Each row has a name. Each piece below is followed by the name of the row it came from, unless a question asks for something else. Each question is about the rows just above it.

[157 132 170  90 136 149 153] -> H
[104 162 176  90  93 179 127] -> S
[153 136 157 133  90 149 170] -> K
[104 179  89 162 176 127  93] -> M
[ 85 150 175 129 125 125 142] -> Z
[113 123 141 153 118  91  89] -> G
Which row holds these entries in another order? [175 129 125 125 142  85 150] => Z
find: [ 85 150 175 129 125 125 142] => Z
Put [ 90 133 136 149 153 157 170] back in order: which row is it? => K
Which row holds these entries in another order? [ 93 127 176 162  89 179 104] => M
Which row holds these entries in another order? [104 127 179 162  89 176  93] => M

[124 173  96 161 115 108] -> W
[122 156 119 102 115 123] -> D
[131  95 149 152 124 120] -> Y
[124 173 121 107 116 157] -> J
[124 173 120 124 123 116] -> X
Shared by Y and J: => [124]
The one value in J and Y: => [124]
Which value is in both X and D? => [123]
[116 120 123 124 124 173] is which row reordered? => X
Where do [131  95 149 152 124 120] appear? => Y
find: [124 173 121 107 116 157] => J
Which value is in both D and X? => [123]

[153 164 146 182 143 163 111] = L
[103 106 147 115 164 146 172] = P
[115 164 147 145 172 103 132] = T
Put [172 146 164 115 147 106 103] back in order: which row is it? => P
Shared by T and L: => [164]
Shared by L and T: => [164]
Where do [115 164 147 145 172 103 132] appear? => T

